50 stands for zero in the data rows.
Here are some points, each followed by its number:
vec![52, 64, 53, 45, 48, 38, 53, 67, 63, 50, 40, 53, 56, 60, 58, 69] 0
vec![58, 55, 70, 49, 36, 61, 58, 51, 55, 51, 65, 53, 66, 49, 56, 53] 1
vec![01, 07, 22, 13, 41, 79, 40, 42, 70, 30, 46, 44, 15, 56, 82, 52] 2
vec![46, 54, 42, 70, 36, 61, 63, 67, 38, 44, 51, 48, 59, 50, 50, 66] 3
vec![37, 27, 33, 60, 61, 47, 45, 47, 55, 28, 66, 37, 33, 49, 44, 43] 4
vec![17, 25, 15, 35, 59, 55, 61, 38, 62, 43, 36, 39, 27, 69, 37, 57] 5
vec![79, 60, 58, 61, 36, 45, 50, 50, 58, 59, 43, 38, 59, 62, 54, 64] 6
vec![48, 36, 56, 36, 33, 68, 40, 48, 36, 51, 36, 86, 51, 56, 37, 48] 7
vec![48, 54, 46, 52, 53, 52, 36, 43, 61, 49, 47, 40, 46, 67, 55, 54] 8
vec![47, 47, 44, 52, 43, 46, 35, 38, 72, 50, 44, 40, 42, 63, 62, 54] 9
vec![60, 69, 45, 27, 57, 63, 37, 65, 68, 17, 63, 36, 22, 58, 54, 20] 10
vec![55, 49, 57, 37, 36, 74, 47, 45, 38, 48, 63, 49, 48, 55, 39, 33] 11
vec![23, 35, 32, 45, 39, 37, 46, 47, 40, 43, 56, 44, 42, 63, 46, 30] 12
vec![32, 33, 53, 61, 44, 50, 62, 48, 30, 52, 51, 58, 52, 49, 52, 45] 13
vec![35, 53, 52, 43, 37, 68, 55, 39, 56, 47, 55, 54, 38, 32, 54, 48] 14
vec![57, 44, 53, 59, 51, 33, 36, 49, 49, 46, 48, 55, 51, 33, 63, 42] 15
vec![32, 28, 27, 60, 60, 47, 43, 45, 56, 28, 65, 37, 35, 45, 48, 40] 16
vec![52, 61, 45, 29, 56, 51, 59, 70, 62, 32, 59, 53, 51, 70, 41, 31] 17
vec![50, 35, 58, 39, 36, 64, 40, 45, 36, 55, 36, 83, 55, 54, 41, 47] 18
vec![91, 78, 68, 70, 51, 41, 46, 67, 54, 62, 45, 35, 94, 38, 67, 83] 19
vec![08, 03, 44, 88, 37, 25, 54, 30, 37, 32, 57, 43, 72, 38, 98, 80] 20
vec![55, 37, 56, 58, 47, 55, 34, 21, 29, 55, 71, 47, 33, 53, 25, 35] 21
vec![33, 52, 70, 63, 61, 64, 66, 39, 36, 53, 49, 40, 30, 53, 45, 52] 22
vec![60, 52, 56, 58, 74, 44, 50, 50, 44, 63, 54, 65, 49, 48, 38, 55] 23
vec![53, 64, 54, 13, 34, 56, 25, 55, 66, 30, 51, 55, 25, 49, 70, 21] 24
vec![52, 45, 58, 52, 53, 50, 44, 49, 47, 51, 41, 61, 48, 52, 41, 49] 25
vec![53, 33, 44, 44, 33, 50, 26, 42, 64, 46, 41, 52, 56, 43, 73, 29] 26
vec![48, 43, 26, 51, 53, 76, 62, 36, 20, 60, 91, 52, 35, 71, 44, 61] 27
vec![44, 51, 28, 60, 57, 35, 60, 57, 58, 44, 51, 36, 41, 38, 71, 35] 28
vec![54, 64, 45, 54, 60, 36, 35, 54, 69, 53, 37, 59, 62, 59, 46, 57] 29
vec![58, 59, 50, 43, 65, 51, 67, 64, 24, 43, 56, 55, 46, 47, 43, 59] 30
vec![42, 61, 37, 63, 52, 41, 62, 57, 51, 43, 65, 32, 35, 76, 50, 61] 31
vec![54, 53, 48, 24, 73, 44, 63, 64, 45, 62, 44, 65, 35, 48, 49, 43] 32
vec![49, 68, 86, 32, 45, 41, 51, 71, 52, 22, 61, 12, 25, 44, 84, 42] 33
vec![65, 51, 59, 42, 54, 34, 68, 65, 41, 42, 64, 24, 41, 28, 56, 43] 34
vec![45, 46, 35, 44, 43, 63, 53, 54, 56, 39, 49, 50, 47, 52, 52, 34] 35
vec![60, 51, 68, 49, 32, 72, 55, 37, 31, 40, 68, 53, 46, 17, 42, 00] 36
vec![53, 48, 26, 67, 37, 57, 70, 48, 53, 41, 62, 48, 59, 60, 34, 45] 37
vec![77, 72, 49, 50, 62, 36, 70, 65, 33, 64, 44, 30, 58, 50, 35, 76] 38
vec![59, 48, 36, 42, 60, 47, 48, 49, 53, 47, 49, 45, 58, 40, 47, 29] 39
vec![50, 53, 67, 51, 38, 59, 57, 49, 60, 51, 57, 59, 66, 48, 58, 54] 40
vec![48, 57, 43, 69, 47, 41, 61, 49, 47, 47, 43, 33, 50, 24, 74, 46] 41
vec![09, 05, 24, 13, 43, 78, 40, 45, 70, 30, 51, 42, 17, 54, 79, 47] 42
vec![38, 43, 18, 66, 31, 57, 67, 43, 69, 56, 46, 52, 34, 46, 71, 38] 43
vec![37, 60, 44, 48, 56, 45, 56, 52, 60, 52, 57, 40, 39, 71, 59, 70] 44
vec![54, 40, 54, 58, 67, 41, 70, 48, 30, 51, 74, 40, 33, 41, 41, 22] 45
vec![70, 74, 86, 33, 51, 44, 46, 54, 24, 43, 54, 40, 49, 47, 35, 48] 46
vec![38, 40, 50, 39, 58, 54, 61, 61, 64, 40, 57, 36, 34, 60, 52, 46] 47
vec![63, 52, 51, 31, 59, 52, 64, 46, 44, 66, 33, 77, 30, 69, 27, 25] 48
vec![41, 56, 44, 21, 72, 70, 38, 61, 39, 29, 61, 57, 26, 71, 30, 48] 49
vec![48, 49, 46, 52, 57, 46, 48, 40, 36, 55, 56, 46, 48, 32, 35, 33] 50
vec![40, 26, 61, 68, 42, 42, 40, 18, 41, 76, 28, 83, 57, 20, 40, 34] 51
vec![74, 63, 59, 53, 50, 53, 58, 53, 62, 47, 51, 61, 59, 54, 25, 64] 52
vec![55, 57, 59, 42, 51, 37, 23, 37, 65, 59, 20, 82, 51, 51, 43, 49] 53
vec![35, 46, 36, 47, 47, 53, 33, 24, 61, 61, 48, 58, 52, 61, 29, 50] 54
vec![28, 45, 57, 61, 37, 59, 51, 41, 55, 65, 32, 59, 51, 60, 57, 55] 55
vec![33, 50, 42, 62, 61, 50, 48, 32, 36, 58, 26, 71, 44, 47, 41, 68] 56
New points follow, each followed by the numbers of its five nearest points above, nearest first.
vec![72, 72, 56, 62, 55, 54, 65, 65, 27, 46, 49, 60, 65, 28, 61, 46] 30 3 41 1 15
vec![55, 52, 59, 54, 56, 59, 67, 69, 34, 50, 51, 43, 53, 47, 41, 61] 30 3 25 23 1
vec![72, 51, 31, 40, 44, 39, 41, 73, 49, 30, 50, 48, 68, 42, 39, 45] 39 35 17 15 29
vec![42, 25, 30, 61, 33, 51, 47, 22, 49, 68, 50, 73, 49, 49, 44, 33] 54 13 51 18 55
vec![42, 28, 61, 63, 35, 44, 41, 18, 41, 78, 31, 84, 61, 12, 44, 28] 51 18 50 15 13
vec![49, 41, 54, 73, 43, 44, 64, 42, 46, 65, 51, 48, 57, 46, 64, 44] 13 41 40 15 55
vec![62, 61, 39, 36, 32, 46, 28, 57, 63, 49, 32, 70, 61, 45, 70, 40] 26 29 15 53 0
vec![58, 38, 28, 40, 36, 40, 43, 72, 58, 26, 54, 58, 56, 58, 51, 37] 35 17 39 26 12
vec![17, 19, 08, 37, 53, 53, 64, 40, 68, 38, 45, 33, 30, 67, 44, 53] 5 16 4 47 12
vec![63, 65, 69, 49, 38, 62, 53, 56, 51, 56, 65, 32, 66, 61, 58, 50] 1 40 6 11 8
vec![29, 32, 49, 41, 45, 55, 60, 51, 34, 42, 42, 51, 49, 37, 41, 52] 13 25 14 35 50
vec![50, 57, 72, 33, 61, 67, 48, 65, 24, 30, 47, 68, 53, 45, 33, 68] 30 25 46 7 18
vec![52, 53, 59, 43, 48, 34, 27, 38, 65, 63, 18, 85, 48, 47, 45, 42] 53 25 29 18 15
vec![36, 29, 61, 74, 40, 43, 47, 15, 43, 80, 33, 80, 55, 20, 48, 37] 51 56 55 13 18
vec![51, 49, 64, 36, 48, 56, 44, 48, 51, 40, 62, 40, 38, 56, 35, 36] 11 47 25 35 50
vec![52, 43, 37, 41, 57, 46, 38, 41, 58, 52, 47, 52, 55, 42, 47, 28] 39 50 35 15 25
vec![51, 62, 48, 65, 50, 45, 58, 50, 50, 44, 42, 35, 51, 22, 70, 50] 41 28 15 34 39
vec![34, 23, 08, 66, 22, 54, 59, 46, 56, 46, 37, 32, 48, 48, 51, 55] 43 37 35 12 16
vec![36, 51, 68, 65, 62, 61, 63, 42, 33, 47, 47, 39, 31, 54, 41, 51] 22 13 25 50 30
vec![45, 44, 24, 56, 55, 75, 66, 34, 19, 60, 87, 53, 31, 67, 46, 62] 27 37 31 21 13
vec![53, 40, 52, 55, 55, 40, 34, 50, 50, 45, 51, 51, 47, 41, 59, 46] 15 25 39 8 50
vec![48, 69, 88, 30, 47, 44, 51, 71, 50, 20, 61, 16, 21, 44, 84, 42] 33 34 10 47 24
vec![42, 40, 67, 35, 53, 54, 35, 49, 51, 42, 53, 55, 38, 62, 38, 46] 25 8 11 47 35
vec![59, 31, 43, 44, 38, 46, 27, 43, 63, 49, 43, 54, 59, 47, 65, 36] 26 15 9 39 35
vec![42, 41, 58, 63, 46, 45, 40, 36, 46, 59, 40, 60, 62, 45, 39, 40] 25 50 13 55 15
vec![27, 28, 48, 77, 44, 43, 53, 15, 36, 80, 38, 69, 57, 19, 55, 45] 51 13 56 55 50
vec![54, 63, 58, 50, 57, 31, 23, 51, 50, 42, 56, 54, 58, 53, 49, 63] 29 15 8 25 0
vec![44, 44, 61, 34, 38, 61, 41, 36, 43, 45, 77, 57, 44, 67, 18, 51] 11 21 54 25 7
vec![26, 60, 40, 62, 46, 58, 61, 50, 61, 55, 55, 42, 48, 47, 59, 68] 44 3 14 55 8
vec![33, 44, 17, 59, 34, 61, 69, 43, 71, 55, 49, 50, 25, 45, 75, 31] 43 28 35 14 9
vec![46, 58, 72, 33, 59, 65, 49, 66, 22, 33, 44, 74, 56, 44, 34, 64] 30 25 7 18 46
vec![42, 40, 55, 38, 57, 55, 52, 57, 58, 43, 50, 48, 41, 64, 43, 48] 47 25 35 8 17
vec![08, 01, 39, 91, 35, 31, 52, 26, 36, 31, 60, 39, 73, 40, 98, 74] 20 13 41 16 4
vec![47, 51, 36, 46, 64, 52, 56, 63, 65, 47, 42, 27, 43, 36, 68, 38] 28 39 47 41 35
vec![42, 43, 51, 38, 57, 50, 54, 58, 62, 42, 52, 46, 38, 61, 48, 47] 47 35 8 25 44
vec![52, 46, 73, 50, 42, 39, 45, 49, 58, 54, 40, 51, 70, 53, 63, 58] 40 1 0 25 6
vec![22, 39, 41, 39, 66, 65, 58, 53, 69, 38, 63, 35, 18, 78, 56, 52] 47 44 5 4 31
vec![47, 61, 52, 65, 45, 42, 56, 50, 53, 47, 37, 37, 55, 24, 69, 59] 41 15 28 3 40
vec![61, 62, 66, 28, 62, 56, 62, 75, 61, 41, 71, 60, 45, 61, 38, 51] 17 52 30 47 32
vec![73, 71, 52, 59, 58, 56, 62, 62, 25, 49, 49, 56, 63, 26, 58, 46] 30 41 23 3 15
vec![60, 65, 58, 70, 38, 61, 69, 53, 65, 73, 58, 26, 60, 53, 59, 65] 6 1 40 3 44
vec![53, 58, 58, 44, 69, 45, 48, 57, 48, 42, 40, 43, 34, 49, 43, 54] 25 30 23 8 32
vec![52, 65, 52, 57, 56, 46, 36, 50, 31, 45, 31, 62, 48, 38, 42, 42] 25 50 15 23 56
vec![59, 63, 45, 58, 55, 36, 35, 52, 72, 54, 35, 62, 62, 54, 49, 55] 29 0 53 8 25
vec![35, 37, 48, 61, 59, 46, 72, 50, 52, 42, 55, 22, 24, 41, 76, 28] 28 47 41 16 4
vec![31, 26, 10, 63, 22, 54, 60, 46, 59, 42, 37, 31, 43, 44, 53, 51] 43 35 16 37 12
vec![37, 40, 58, 62, 37, 33, 36, 35, 63, 60, 25, 66, 62, 65, 54, 63] 55 53 29 9 25
vec![82, 76, 53, 50, 62, 35, 70, 62, 32, 69, 44, 31, 61, 49, 34, 74] 38 30 6 52 23
vec![41, 58, 44, 23, 68, 72, 43, 58, 39, 33, 59, 62, 31, 63, 27, 53] 49 17 30 11 32
vec![56, 46, 59, 52, 50, 36, 35, 48, 51, 46, 49, 53, 50, 37, 68, 45] 15 25 26 39 8
vec![48, 33, 44, 47, 43, 52, 52, 46, 60, 47, 53, 43, 37, 41, 61, 18] 35 39 26 28 47
vec![49, 55, 64, 53, 50, 31, 48, 52, 43, 46, 46, 49, 52, 28, 66, 46] 15 41 25 50 34
vec![33, 50, 63, 61, 59, 64, 59, 37, 36, 51, 44, 41, 31, 52, 42, 50] 22 13 25 50 14
vec![25, 49, 39, 45, 45, 37, 33, 32, 43, 42, 46, 21, 48, 53, 43, 31] 12 50 8 16 9
vec![47, 55, 34, 56, 62, 34, 59, 58, 58, 37, 48, 30, 41, 42, 69, 39] 28 41 39 47 15
vec![67, 40, 44, 64, 41, 24, 45, 48, 30, 67, 61, 50, 56, 22, 61, 28] 15 50 41 39 45
vec![28, 26, 52, 79, 50, 42, 49, 16, 30, 76, 39, 68, 60, 17, 56, 45] 51 13 56 50 55
vec![37, 41, 54, 40, 57, 46, 53, 63, 62, 41, 50, 43, 37, 58, 52, 44] 47 35 8 44 25
vec![48, 63, 46, 45, 47, 43, 56, 67, 68, 49, 40, 52, 54, 66, 58, 71] 0 44 29 8 9
vec![44, 52, 46, 21, 70, 66, 36, 59, 37, 31, 66, 55, 23, 65, 30, 42] 49 17 11 47 10
vec![88, 80, 71, 67, 49, 43, 46, 64, 59, 59, 46, 34, 90, 42, 71, 87] 19 6 0 38 1
vec![44, 58, 59, 72, 48, 47, 41, 36, 34, 68, 14, 73, 69, 55, 44, 76] 56 55 25 53 29
vec![65, 63, 61, 42, 76, 56, 66, 50, 34, 50, 74, 31, 27, 47, 32, 38] 45 30 34 50 22
vec![48, 55, 48, 38, 49, 46, 50, 66, 69, 40, 38, 66, 59, 59, 62, 62] 0 29 40 25 8
vec![44, 38, 67, 56, 33, 42, 50, 48, 67, 52, 41, 50, 66, 45, 74, 48] 40 26 15 55 1
